One turn moves every row onto another: examples first, then more rows asked
Bidu: [-14  23  18 -34 -12 -29  11  -2 -12  -3   4  18  11]
vod: [-10  16  15 -18  -3 -48 -18  -4  -1  -9 -21   7   2]
Rut: [ -4  24   8 -13 -13 -44 -12   3   1  -9 -17  13 -13]
tupu: [ 25 -23 -33  20  14  19 -16   8 -11 -10   4 -15   9]
musev: [  2 -26  17   2  -5  47  12 -13  19  10 -14  -4  -3]
femi: [ -4  29   0 -15  -5 -45  -3   9 -14 -11  -3   7  -8]
geto: [-12  29   3 -25  -5 -36   8   3 -19  -6  12   5   0]
bipeg: [-19  21  25 -33 -22 -26   2 -14   3   5  -5  14  -2]
sol: [ -7 -36  19  -3  -4  39   1 -24  19   7 -10   9  -2]
fatad: [  8 -36   6  16  -1  22 -19 -10  24  -6 -30  11 -15]
duti: [ -1 -21 -18   1  21  28  22   2 -24  -8  29  -7   7]
Bikoz: [ 20 -12 -24  25  19  21  10  22 -11 -14  -1 -15  -7]
solas: [-24  14  27 -32  -6 -33  -3 -16  -6   1  -7   7  12]
beko: [ 27 -30 -21  23   3  19 -29   2   8  -7 -15  -9   2]
fama: [ 14 -26   8  19  -3  32  -5  -3  25  -1 -31  -2 -13]
nivo: [ 18 -28 -19  29  13   6 -18  12   5 -20 -22   5 -17]
fuzop: [  9 -14 -15   8  18  34  28   9 -17  -4  18 -18   3]
duk: [-18  13  26 -25  -7 -39 -14 -13   1  -2 -19   9   6]
reduf: [  8 -34   4  -2  -6  46 -12 -22  12  12  -2  -5  15]
kozo: [  6 -27  -8  -6   2  45   2 -15  -6   8  20 -13  22]
bak: [-12 -27   7 -11   7  44  20 -17  -6   5  19  -1  10]
fuz: [-10  21   7 -16   4 -50 -11   3 -14 -13 -11   3   5]
rifug: [ 18 -23 -31  20  30  13  -4   7  -7 -12   3 -24   3]
pulek: [  6 -23 -21   4  28  28  11  -5 -14  -2  19 -27  14]
led: [ 14 -20 -31  22  24   9   3  16 -18 -21   8  -6  -7]
las: [-11  20  21 -22 -20 -35 -10  -8   8   0 -18  15 -10]
Rila: [ 18 -35  -3  13  -6  32 -27 -13  20   4 -19  -3   5]
Nule: [ 15 -21 -26   6  13  32   0  -2 -17  -2  22 -18  19]
Novag: [-23  19  17 -33  -1 -36   2 -10 -16  -3   5   2  17]
soso: [ -3 -29  -1  -7  17  41  13 -21   1   9  13 -21  16]
dit: [-14  19  24 -33 -17 -29   5  -4  -1  -1  -7  22   7]
Depav: [ 22 -28 -20  24  20  11 -21   1  12 -12 -21 -18  -7]
neb: [ 11 -34   0  14   8  24 -21 -16  26   1 -28 -13  -4]
zire: [ -1 -19   6  -3   5  49  28  -9  -1   8  11 -13   7]
rasup: [ 24 -19 -14  30   8  18  -7  14  10 -13 -25  -7 -17]
kav: [-19  26  17 -34 -13 -26  11  -8 -11   3  11   8   3]
rab: [ -3  22  11 -19 -12 -42  -7   7  -2 -11 -17  23  -1]
Mitap: [  0 -36  11  -2   7  38  -5 -26  20  10 -10 -14   7]
leka: [ -3  26   4 -20  -7 -43   0  11 -12 -13  -6  18   1]
tada: [ -9  19  21 -26 -18 -34  -4  -1   4  -5 -18  24   0]
dazem: [-15  21   7 -25   6 -44  -2  -1 -19  -9   1   1  10]
morod: [-10  26   7 -28  -6 -37   8   8 -18  -9   4  16   8]

led goes to duti
tupu goes to Nule
zire goes to musev
Where do these go?
las goes to Rut
pulek goes to soso
tada goes to rab
solas goes to duk

